Named turns come first, each shown by rows before and after it. Which turns, in which order, take the first row of each pair that follows to the second? Write the first one first, as in the answered first pair.
turn sakep:
[ -1   5  10  -6  21   5  25 -15  11  17 -10 -23 -19  -7   4  12]  ->  [ -8  11   9   0  10  11  18   8  24   8  -3 -24 -11   0  13  25]
[ 12  -9 -19  -6  -1   2  -7  11  -3  -7   5  14   3   3   8  11]  ->  [ 18 -10 -16 -12   7  -1  -2  -9 -11  -3  -2  13   1  -4   0   2]
[  0   7   3   2   5   3 -11 -21  -7  11 -13  -6  -1  -1  -1 -12]  ->  [ -6  17  10   8  -3   7 -17  -9   2   9 -13 -10   3   0   2   1]
[-21 -12   6  11  -4  -4   9  -5  -1   3   8  -8 -10  20  -2 -16]  ->  [-22  -6  10  11  -5  -2   9  -7   0   5   3 -10 -10  17  -6 -17]
turn Gase:
[-12  -8 -23  -2  -9   4  -9   1 -11 -15  -1 -10  -7   7   8 -14]  ->  [-10  -4 -24  -5  -8   5  -8  -3 -13 -13  -2  -8  -5   5   8 -13]
[ 6 11 12 10  8 -1 10 16 23 -7 -1  1  3 -2  7 30]  ->  [  1   9  16  11  18  -5  19   4  20   5   2  -4 -17  -2   7  23]
[  8  15   9 -15  14  16 -10 -17 -20 -14   7  -4   0 -16  -3   5]  ->  [-10   6  12  10 -13   6  -7  14   3 -24  16  -5  22   6  -8   5]
turn Vonez:
[-16   7   4   0 -19  17 -29  13  -5   0   0  -1  -1   0  15   6]  ->  [ -4  14  15   6  -1   6  -4   1  11   3   6  -9 -22  -3  15  26]
[ 8 -7  1  0  6 -5  7  3 16 -8  6  3 12 -2 -3 15]  ->  [  1 -19  -9   1   3  -5   5   8  10  -6  11   9  11   6   3   2]
[ 6  1 -6 -3 -8 12 -7  9 -2 -6  3  0  6 -2  1  3]  ->  [12  7 -2  0  1  7  6  2  6 -2  7 -4 -8 -2  3 11]
[ -7   0  22   4  -3  -9   8 -12  -1   7 -15 -10  -4  -3 -20  -3]  ->  [-17 -13  12   6  -5  -7   8 -12  -3  10  -9  -8  -8   6 -19 -16]
turn Nunog:
[  3  -8   1   2  24  -2  27 -34   4  24   6 -14 -21  -5  -2 -10]  ->  [  3  -5   7  10 -11 -14  14 -20   6   3 -13  -4  38  -6 -29 -14]
[  5   2 -22  16 -11 -12  -2   5  -5   7   9  -5   1  20  12  -9]  ->  [ -1   8 -14  20 -15 -10  -5  11   0   5   9  -8   6  17  10  -5]
[ 25  13  -7  -2  17 -24  27 -12   7   0   1   1  10   3 -20  -6]  ->  [ 13  31  14   6   7 -20  22   1  18  -3  -3 -13   9   0 -17  10]
[-14  -8  12  24  -6 -12  10  22  17   8  17  -6 -13  15   0   3]  ->  [  0 -26 -11  14   4 -17  17   8   2   7  22  11  -8  16  -2 -18]
Now pairs of rows:
(2 to 4 turns a pair)
[  4  15  -2 -14 -24  13  -6  12   2 -13 -17   6  18 -14   8  21]  ->  [ -6   3   8  10 -22 -17  29   4  21  -4  -3  -5  11   1  -9  15] => Vonez, Nunog, Gase, Nunog
[  1  -7   0   3  -6 -14  13  -4  11  -6   3  -8  10   2  -4   3]  ->  [  5  -1  -9 -13   5   1   2  -9  -1  -2   3  -9  -7  -8  12   6] => Vonez, Nunog, sakep, Gase
[ -5  12  13  12 -22  -3  -7  24  16  -8  -7  -5  23   1  -3  21]  ->  [-10   6  -8 -12 -14  21 -31  17 -13   2  -7   2   4  -3  19   4] => Nunog, Vonez, Nunog
[ 18  -9 -10  -4  16  -2  10   8   9  -5  16  21   4   3  13  21]  ->  [ -3 -23 -11   4  -3  -7   7  11  -2   0  15  21  14  17   1 -11] => sakep, Vonez, Gase
[-11  13  21  -2  -3  -3  -5   1  -4  14 -10  -3   2 -20  -2  20]  ->  [-10  -4  14   5  11 -16  19  -4   3  21   4   0 -12 -10  -2  13] => Nunog, Vonez, Nunog, Vonez
[ -8   1  21  11  -5  -8   8 -12   1   7  -3 -16 -13   6 -10  -8]  ->  [ 17   3   2  -9  -1   0  -4 -22 -15  -4 -11   3   5  -9 -11 -13] => sakep, Gase, Nunog
[-18 -13   0  14  -4 -13  10  -6  -3   9   3  -1   2  13 -11 -26]  ->  [ 13  11  -7 -20  17  14 -10  -6 -10   2  -4   4 -10 -17  14   6] => Vonez, Nunog, Gase, Nunog
[ 31   0 -23 -10  10   8  -5  -3 -15 -10  -5  16  26 -12  -1  -6]  ->  [ 10  23  -1  -4  20  23  -2   8   1   4   2 -10 -20 -11  19  20] => Nunog, Nunog, Nunog, Nunog
[ 42  -1 -18 -10  18 -11  10  -3   7 -23   6  29  24 -15  -5  15]  ->  [  8 -21 -34 -16  -3  -2 -12  -6 -29  -9   1  28  22  -4  -6 -34] => Gase, Gase, Vonez
[ 16  20   9 -13  12   8   0  -9   8  -8  -5  -2   4 -15   4  25]  ->  [  4  -6   4   8  -2 -15  17 -15   7  -7   0   5  22   4 -21  -5] => Nunog, Gase, Gase, Nunog
[  8  -4   1  12  -2 -19  20   0  17  -5   5   6  15   5 -10   0]  ->  [-13  -3  11  19  -9 -17  16  -2  11   4   2  -5   2  10 -11 -13] => Vonez, Gase, Nunog, Vonez
[-12  15   5  -3 -15  17 -49  26 -16 -16 -12   3  10   6  -8  -4]  ->  [ 36  -8 -14  -6  32 -21   5 -21  -8 -14   2  22   3   3 -24 -10] => Vonez, Nunog
[ -8 -14   1   0   9  -7   5 -21 -13  17   3 -11 -30   6   2 -26]  ->  [  7  14   3 -14 -15  17 -31  21  -1 -11  -8   3  12  -9  13  13] => sakep, Gase, sakep
[-12  12   9  -3 -12  14 -22  11  -6  -2  -7  -7   1  -3   9   2]  ->  [ 19   1   1   0   3 -12   8  -3   7 -13  -1   8  23  -5 -12   5] => Vonez, Nunog, Gase, Vonez
[ -9 -26   3  -8   1  14  -7 -12 -16  12  -1  -9 -11   7  -3 -38]  ->  [ -4   1  29   6 -22  10 -10  10   8  -6 -15 -18  22  -3 -19  -8] => Vonez, Gase
[ 21   0 -10  -3   9   0   0   4  13 -20  12  15  22 -16  -4  10]  ->  [ -3   6   7  13  14   0  11  12  29  -8  20  -7 -11  -5   4  16] => Nunog, Gase
[  7  -7  -8 -15  12   8  -6 -17 -20   6  -4   4  -9  -9   3  -7]  ->  [  4  -4   4   4  18  -8  19 -15   2  11   5  -8 -22   1  -1   4] => Vonez, Nunog, Vonez
[ 16  -1  -8  -8  22  -5  14 -22  -9  -5   1   4  -7 -11   1   1]  ->  [  7  -1  -8   7  -5  -3   4  19  12 -20  10  10  20   1   2  14] => sakep, Gase, sakep
[-12  -3  -6  -1   4   7   5  11   0  16  -5 -11 -29  15  14 -11]  ->  [ -4 -10  -9  10 -11 -14  12  17   9   0  -5   0   9  23  -9 -16] => Gase, Vonez, Nunog, Gase
[11 -2 -6  4 -6 -4  6  2 11 -5  0  8 12 -4  8 16]  ->  [  7  -5  -6  -4   5   1   2 -20 -11   9  -9   5   0 -10   6  -3] => Gase, Gase, Vonez, sakep
[ 11  -5 -16   9   1 -10  20 -11  -2  -7   2   3  16   7 -11  -7]  ->  [ 15   0 -13   6  14  -9  24 -18   2   0   5  -2  -4   5  -4   0] => Vonez, Vonez, Nunog, Nunog
[ 25 -19 -24  18  18 -20  21   9  24 -13  30  12  17   2  -4   9]  ->  [ 34  21   2  -1  25   5   2   3  23 -14   9  -5   4 -24   7  40] => Nunog, Gase, sakep, Gase
[-13  -7  -1  -7 -15  -6 -12  36   9 -18   4   6  15  -1   0 -14]  ->  [  3 -15  -7 -20  10 -15   0  -9 -11  -2  -3   8   0 -10 -10 -34] => Nunog, Nunog, sakep
[  1   8  -5  -3  -4  13 -10  25   8 -11   3   2   1  -2  19  15]  ->  [ 13 -10 -23  -6   6   0   2   9   3 -11  11  19   7   2  11   0] => Vonez, Nunog
[ -3 -18 -12   4   1  -4  13   4   6   2  17  -2 -12   6  17   0]  ->  [ 15  -8 -14 -17   2   9  -7   1  -8  -5   1   6   3 -13  18   5] => Gase, Vonez
[-10 -23   0   9   7 -23  28 -19   1  13  11  -3  -7  19 -15 -15]  ->  [-32  12  25   5 -21   7 -12  -5 -11  12 -18 -22  -4   5 -10  -4] => sakep, Vonez, Nunog, Vonez
[  5  21  16   2  -4   3  -4  -7   3   4 -17 -13  -8 -20  -5  13]  ->  [ 12  -2 -11  -4  17   0  10 -16  -6  10   3   4 -25  -6   8  -7] => Gase, Nunog
[  6   0  -4  -1  21  27 -16  13  -8   2  -3   2 -17   0  24   6]  ->  [  6  -1  -2   7  26  20  -4  17   2   4   6  -2 -24   4  26   8] => Gase, Vonez, Vonez, Gase
[  3  21  14   6  -7  -1  -4  21  15 -17   6 -11  20   6  -3  14]  ->  [ 17   5  -8  -5  -5  -9  -1  10   2 -20   9   8  39   8 -12  -6] => Nunog, Nunog
[ 14 -34   0 -24   8   6 -12   9 -22 -13  19  -1  -3   3   7 -15]  ->  [  3 -37   5 -15   7   1  -5   9 -18  -9  24  -5  -8  12   7 -20] => Gase, Gase
[ 6  8 11 11  7 -5 14  6  8  4  1 -7 -3 -8 -3 15]  ->  [ 4  8  4  9 -6  0 -1 20  7 -3 -1  2 11 -8 -1 15] => sakep, Vonez, Vonez
[ -4 -11 -24 -20  -2  14 -21  11 -19   8   5  15 -10   7  23 -15]  ->  [-15   2 -11 -10  -8  21 -23  25  -7   7   7   1 -15   8  29   1] => Nunog, Nunog, Gase
[-17   0  10  20 -25  -3  -3  21   9  -6  -1  -7  19  10  -9  -5]  ->  [ -3 -13  -8  17   7  -7  22  12  16   3  22  -2 -16  17   7   0] => Vonez, sakep, Nunog
[  5 -10 -24   2  20  -4  10   2  -6   3  12  14 -14  11  17  -1]  ->  [  7   7  -2  19   7 -17  16   8  15 -10   5   2  12   7  -3  21] => Nunog, Vonez
[-11   1  14  14  -7  -7  18  22  36  -6   0  -1  13   4 -11  26]  ->  [ 21   7  -2 -25  23  12   5  -8  11  -1  -5   9  -4 -22   7  29] => Gase, Gase, Nunog
[ 27   1 -13  12   2  -4  -6  19  15 -11   3  24  23  -9  -9  14]  ->  [ 36   7  -8  -2  25  -2   0 -16  -2   2  -7  16  -2 -25  -9   7] => Gase, sakep, Gase
[-14  -2   2  -4 -18   7 -21  11 -12  -3 -13  -4   4   4  -3  -6]  ->  [-16   0   5   0  -5  13 -12  17   3   0  -1  -9 -17   7  10   9] => Nunog, Vonez, sakep, Gase
[ 10  20  27  -6   3 -10  15 -23   1  -3 -14  -2   9 -18 -19   8]  ->  [-10  14  28  12   3 -11  23  -5  17   6   2 -13 -16  -1  -8  11] => sakep, Gase
[ -7   4   5 -16   0  23 -27  -8 -23   8  -3 -16 -19 -11  11  -6]  ->  [ -9   2  -6 -15  -6  28 -29  14 -14  -1   6 -11 -16  -4  20   1] => sakep, sakep
